In the data rows, 128 means zero.
Here are some points, one per row:
[157, 90, 139, 90, 114, 208, 123, 61, 115, 164, 117, 112, 123, 182, 67, 47, 98, 65, 219, 97, 114, 228, 204, 95, 54, 206, 133, 193, 62, 164, 238, 140]
[187, 76, 139, 129, 99, 159, 127, 57, 153, 133, 117, 141, 147, 170, 139, 93, 81, 124, 134, 103, 102, 99, 124, 100, 122, 173, 143, 147, 152, 110, 129, 97]
[170, 114, 146, 113, 133, 157, 118, 99, 105, 76, 120, 166, 129, 147, 148, 146, 116, 143, 139, 125, 148, 113, 141, 125, 85, 136, 129, 142, 112, 120, 143, 141]
[164, 102, 68, 94, 112, 120, 104, 166, 209, 45, 92, 148, 74, 178, 147, 148, 159, 70, 133, 116, 166, 191, 88, 162, 190, 38, 129, 108, 173, 30, 161, 91]
[79, 147, 153, 130, 172, 115, 191, 200, 111, 161, 110, 158, 134, 69, 104, 186, 146, 181, 134, 114, 86, 139, 97, 123, 142, 93, 104, 28, 77, 213, 155, 156]
[92, 170, 151, 133, 174, 114, 173, 209, 123, 87, 131, 64, 151, 195, 91, 200, 124, 169, 155, 116, 180, 130, 146, 77, 185, 118, 146, 104, 133, 123, 118, 187]
[201, 69, 116, 150, 35, 127, 99, 79, 92, 140, 151, 172, 104, 151, 126, 49, 112, 43, 104, 125, 132, 141, 129, 119, 119, 137, 123, 162, 174, 160, 140, 126]
[166, 115, 148, 122, 70, 124, 217, 43, 112, 151, 162, 82, 135, 144, 86, 30, 133, 79, 131, 132, 50, 130, 196, 83, 47, 82, 142, 49, 133, 188, 127, 69]
[118, 93, 133, 108, 166, 128, 137, 204, 153, 110, 119, 141, 168, 135, 71, 185, 135, 213, 101, 187, 165, 35, 79, 148, 183, 154, 114, 104, 126, 92, 54, 186]
[145, 173, 163, 81, 78, 109, 123, 181, 126, 49, 45, 120, 159, 170, 33, 155, 174, 96, 131, 115, 116, 180, 63, 116, 81, 63, 146, 120, 129, 145, 156, 117]
[153, 67, 91, 42, 111, 215, 87, 127, 161, 22, 98, 215, 141, 177, 137, 240, 116, 122, 82, 200, 212, 44, 117, 147, 182, 255, 97, 254, 63, 193, 186, 248]
[123, 158, 111, 77, 167, 98, 103, 135, 195, 39, 146, 149, 125, 149, 97, 111, 128, 131, 143, 76, 187, 109, 88, 174, 132, 126, 139, 180, 126, 101, 125, 97]
[170, 144, 153, 114, 118, 107, 118, 77, 99, 90, 146, 112, 119, 164, 40, 124, 131, 174, 119, 90, 106, 93, 131, 107, 114, 115, 118, 127, 83, 130, 116, 139]
[121, 153, 134, 181, 113, 81, 108, 129, 103, 133, 122, 164, 135, 119, 53, 105, 139, 154, 76, 132, 158, 148, 127, 136, 142, 72, 160, 158, 161, 115, 134, 88]
[92, 164, 138, 129, 186, 96, 132, 143, 153, 145, 125, 129, 118, 119, 195, 164, 137, 152, 98, 183, 83, 120, 138, 154, 162, 108, 130, 199, 113, 174, 122, 124]
[130, 140, 148, 182, 110, 168, 106, 47, 86, 178, 113, 116, 105, 96, 105, 112, 163, 129, 104, 135, 159, 144, 153, 106, 86, 87, 153, 121, 147, 148, 143, 81]
[77, 102, 161, 154, 53, 115, 133, 139, 138, 126, 108, 169, 184, 141, 183, 53, 69, 153, 105, 73, 197, 72, 86, 24, 119, 213, 125, 130, 112, 175, 93, 93]
[111, 74, 75, 112, 120, 147, 96, 250, 197, 95, 92, 154, 124, 134, 67, 149, 134, 129, 94, 185, 203, 123, 92, 190, 186, 181, 216, 149, 169, 74, 115, 191]
[118, 182, 135, 149, 127, 152, 143, 127, 90, 173, 133, 97, 93, 64, 135, 84, 136, 116, 208, 59, 93, 199, 148, 99, 77, 110, 137, 79, 116, 121, 121, 49]
[183, 125, 106, 194, 109, 222, 89, 99, 79, 187, 133, 70, 130, 171, 41, 58, 97, 113, 145, 113, 160, 137, 130, 129, 105, 113, 109, 116, 169, 108, 133, 115]
[97, 165, 116, 155, 219, 84, 149, 175, 120, 146, 128, 86, 89, 60, 160, 178, 112, 152, 188, 87, 94, 154, 119, 183, 102, 51, 79, 103, 118, 81, 110, 180]
[81, 173, 141, 122, 160, 90, 149, 136, 101, 137, 135, 96, 134, 115, 97, 156, 143, 102, 206, 67, 44, 180, 133, 122, 95, 66, 120, 72, 91, 116, 186, 69]
[68, 159, 74, 136, 161, 63, 185, 149, 178, 30, 153, 120, 167, 111, 124, 173, 136, 130, 183, 130, 100, 155, 115, 123, 138, 75, 97, 88, 98, 87, 153, 122]
[111, 123, 108, 110, 116, 170, 105, 121, 132, 195, 130, 98, 122, 118, 196, 135, 103, 151, 104, 129, 114, 108, 161, 161, 105, 150, 121, 148, 135, 140, 132, 123]
[182, 114, 143, 175, 93, 216, 84, 89, 116, 185, 134, 86, 173, 139, 63, 26, 149, 124, 136, 99, 118, 205, 137, 88, 81, 92, 146, 140, 160, 109, 154, 111]
[153, 68, 128, 100, 109, 146, 116, 144, 166, 149, 144, 183, 128, 139, 145, 184, 151, 108, 35, 148, 151, 96, 119, 146, 188, 221, 151, 169, 123, 147, 71, 217]
[81, 185, 71, 96, 127, 130, 117, 214, 197, 13, 127, 148, 125, 185, 64, 148, 149, 188, 69, 150, 239, 140, 93, 169, 197, 65, 136, 111, 146, 37, 135, 175]
[111, 155, 164, 170, 148, 94, 179, 119, 24, 197, 155, 76, 97, 84, 179, 73, 135, 157, 118, 92, 78, 127, 175, 104, 115, 123, 119, 117, 149, 169, 69, 94]
[157, 81, 178, 132, 99, 120, 97, 84, 88, 127, 134, 102, 89, 138, 253, 97, 83, 81, 98, 148, 118, 112, 160, 133, 140, 186, 123, 171, 131, 132, 99, 147]
[125, 110, 132, 142, 133, 163, 133, 140, 144, 133, 178, 156, 72, 124, 136, 141, 127, 120, 116, 156, 133, 88, 156, 123, 135, 103, 131, 160, 99, 142, 157, 136]
[143, 120, 101, 127, 169, 146, 148, 128, 105, 121, 103, 138, 130, 140, 156, 182, 149, 102, 118, 153, 158, 111, 105, 169, 164, 115, 113, 112, 105, 93, 87, 89]
[79, 127, 94, 97, 142, 68, 106, 126, 203, 99, 148, 121, 146, 124, 155, 200, 127, 126, 158, 158, 162, 141, 121, 175, 175, 174, 112, 132, 129, 122, 94, 112]
[193, 115, 168, 130, 24, 255, 40, 46, 78, 154, 81, 155, 145, 111, 121, 90, 126, 78, 117, 123, 99, 160, 143, 71, 70, 96, 161, 205, 144, 155, 218, 118]
[134, 168, 144, 131, 65, 210, 117, 67, 100, 94, 67, 125, 127, 173, 74, 51, 133, 61, 155, 117, 139, 167, 124, 138, 118, 101, 155, 134, 138, 130, 127, 111]
[87, 85, 76, 60, 118, 161, 99, 140, 215, 174, 169, 121, 135, 122, 169, 187, 153, 114, 61, 147, 195, 136, 105, 212, 196, 192, 176, 167, 65, 125, 97, 180]
[88, 75, 84, 123, 178, 109, 149, 157, 129, 93, 115, 86, 107, 62, 89, 169, 146, 193, 156, 175, 98, 66, 174, 91, 115, 104, 106, 78, 140, 139, 97, 173]
[143, 111, 132, 125, 147, 120, 101, 165, 151, 72, 142, 123, 119, 134, 167, 164, 153, 101, 120, 163, 171, 83, 115, 126, 132, 154, 94, 147, 143, 107, 125, 189]
[76, 45, 146, 111, 220, 0, 171, 79, 79, 97, 60, 100, 145, 143, 157, 195, 158, 184, 168, 194, 9, 255, 200, 90, 71, 71, 105, 82, 95, 110, 179, 0]
[128, 99, 103, 101, 137, 107, 155, 198, 120, 200, 171, 107, 149, 103, 167, 144, 135, 227, 116, 120, 133, 95, 117, 140, 156, 200, 139, 89, 143, 149, 61, 157]
[110, 64, 114, 101, 121, 66, 97, 112, 180, 73, 155, 79, 173, 154, 200, 98, 136, 97, 129, 83, 101, 112, 123, 193, 133, 170, 148, 93, 121, 87, 101, 172]
[145, 121, 135, 108, 194, 80, 166, 164, 129, 132, 127, 119, 137, 88, 126, 208, 130, 234, 160, 167, 71, 97, 91, 151, 104, 131, 110, 61, 158, 173, 135, 130]
[128, 111, 123, 88, 134, 115, 112, 133, 165, 73, 132, 176, 122, 132, 118, 163, 97, 142, 123, 173, 175, 135, 142, 138, 165, 211, 159, 165, 109, 156, 154, 126]
[143, 88, 193, 182, 124, 52, 125, 109, 62, 243, 200, 132, 125, 85, 244, 144, 119, 201, 84, 161, 74, 85, 138, 114, 161, 211, 107, 121, 177, 184, 86, 116]
[91, 255, 111, 150, 204, 48, 141, 76, 97, 198, 111, 46, 129, 81, 158, 99, 130, 141, 213, 90, 68, 203, 169, 121, 49, 53, 132, 37, 101, 58, 152, 46]
[173, 95, 132, 163, 82, 159, 141, 74, 98, 128, 46, 182, 136, 164, 164, 6, 119, 42, 169, 73, 202, 133, 91, 121, 157, 200, 186, 181, 157, 99, 56, 65]
[122, 156, 130, 120, 95, 178, 131, 143, 128, 63, 67, 174, 135, 185, 115, 104, 161, 59, 121, 159, 195, 127, 95, 167, 113, 131, 155, 159, 102, 100, 168, 169]
[107, 122, 145, 135, 142, 42, 84, 138, 168, 143, 183, 165, 139, 74, 189, 125, 115, 111, 133, 170, 63, 139, 116, 176, 182, 167, 136, 111, 169, 168, 123, 167]
[207, 137, 171, 194, 86, 147, 60, 37, 63, 155, 119, 150, 163, 147, 87, 0, 74, 68, 93, 103, 97, 192, 108, 105, 78, 59, 127, 125, 197, 136, 165, 42]
[91, 104, 98, 118, 155, 86, 175, 164, 228, 100, 171, 100, 153, 177, 126, 176, 153, 184, 146, 155, 101, 24, 97, 77, 201, 193, 115, 78, 176, 167, 141, 229]
[141, 49, 162, 239, 76, 202, 3, 131, 67, 124, 78, 218, 144, 152, 224, 107, 75, 15, 109, 57, 152, 183, 58, 122, 208, 105, 119, 255, 153, 117, 90, 223]
[161, 188, 163, 161, 138, 181, 112, 107, 81, 216, 186, 120, 100, 104, 166, 130, 153, 133, 118, 133, 127, 147, 127, 52, 109, 117, 114, 131, 217, 136, 146, 128]
[60, 134, 136, 120, 162, 79, 175, 129, 149, 143, 137, 64, 102, 89, 171, 143, 138, 127, 182, 118, 90, 68, 173, 142, 100, 142, 72, 112, 85, 120, 127, 152]
[129, 110, 88, 95, 111, 69, 125, 168, 229, 23, 113, 142, 162, 158, 121, 167, 110, 110, 121, 135, 171, 156, 99, 155, 147, 100, 151, 126, 108, 87, 149, 111]
[165, 139, 109, 83, 112, 95, 164, 137, 158, 133, 175, 159, 138, 148, 117, 163, 117, 156, 76, 148, 134, 69, 172, 140, 151, 127, 100, 163, 118, 152, 151, 165]
[122, 121, 101, 123, 159, 96, 149, 155, 118, 163, 145, 100, 148, 122, 169, 118, 125, 123, 143, 83, 124, 130, 125, 181, 167, 196, 162, 76, 142, 96, 90, 121]
[79, 231, 189, 141, 103, 141, 150, 103, 87, 189, 151, 121, 81, 84, 73, 112, 117, 125, 181, 107, 61, 180, 141, 92, 67, 4, 117, 113, 108, 129, 166, 101]
These points spread out most along one direction. Take the direction at right angles to it along which they spread out most. Then take the direction at right angles to both along which they spread out most. Go by this last direction. How far along it is each point below, from 0 to 99? The average is 50, and the first point in the table lies past the average. One standard deviation of the points above along it is 16.
[154, 161, 160, 159, 110, 131, 126, 132, 115, 192, 118, 125, 130, 87, 100, 108, 116, 140, 147, 86, 89, 143, 96, 88, 111, 53, 106, 142, 164, 109, 83, 83] -> 50
[66, 230, 125, 90, 128, 121, 83, 164, 181, 73, 87, 113, 129, 81, 74, 196, 120, 131, 163, 165, 181, 164, 114, 138, 131, 63, 81, 119, 121, 92, 202, 76] -> 82
[99, 147, 116, 172, 175, 154, 171, 132, 132, 137, 175, 93, 123, 97, 136, 159, 111, 157, 146, 158, 133, 118, 198, 106, 130, 96, 108, 101, 97, 117, 115, 135] -> 46
[163, 85, 90, 110, 123, 139, 128, 122, 162, 44, 151, 190, 155, 149, 119, 135, 181, 110, 168, 127, 131, 140, 97, 131, 154, 211, 125, 160, 139, 175, 156, 149] -> 53
[150, 97, 119, 106, 112, 75, 190, 136, 131, 231, 155, 127, 161, 92, 136, 89, 120, 150, 77, 124, 125, 48, 108, 142, 128, 227, 131, 139, 108, 134, 26, 127] -> 19
[98, 178, 166, 104, 96, 163, 117, 127, 152, 171, 188, 72, 117, 95, 105, 137, 122, 97, 132, 105, 60, 169, 163, 102, 99, 27, 131, 44, 79, 156, 243, 25] -> 62
[103, 195, 118, 122, 188, 121, 155, 183, 133, 97, 113, 113, 128, 138, 51, 141, 120, 153, 143, 193, 187, 105, 132, 170, 116, 56, 90, 109, 96, 54, 112, 133] -> 73
[158, 122, 128, 133, 97, 255, 83, 87, 85, 148, 126, 127, 77, 149, 119, 144, 151, 88, 113, 106, 156, 138, 158, 103, 87, 170, 122, 166, 129, 136, 173, 107] -> 48
[152, 107, 93, 195, 77, 170, 160, 150, 24, 112, 81, 190, 103, 154, 64, 32, 131, 111, 13, 84, 131, 44, 65, 180, 95, 30, 140, 173, 200, 141, 76, 219] -> 52
[101, 121, 135, 137, 149, 83, 184, 145, 111, 183, 101, 121, 120, 118, 152, 127, 145, 158, 147, 69, 71, 102, 166, 126, 125, 174, 115, 89, 101, 179, 85, 122] -> 32
[145, 170, 176, 165, 199, 70, 93, 47, 57, 192, 118, 125, 97, 126, 255, 132, 73, 182, 163, 141, 79, 106, 152, 93, 138, 212, 123, 148, 118, 161, 95, 111] -> 14
[153, 135, 82, 97, 135, 156, 147, 171, 150, 78, 119, 161, 108, 105, 52, 135, 133, 118, 54, 167, 185, 119, 109, 135, 118, 129, 171, 138, 106, 84, 102, 125] -> 66
[116, 109, 113, 93, 115, 113, 152, 111, 140, 150, 155, 128, 98, 95, 155, 114, 147, 110, 88, 162, 129, 89, 160, 96, 101, 135, 107, 96, 95, 155, 101, 126] -> 38
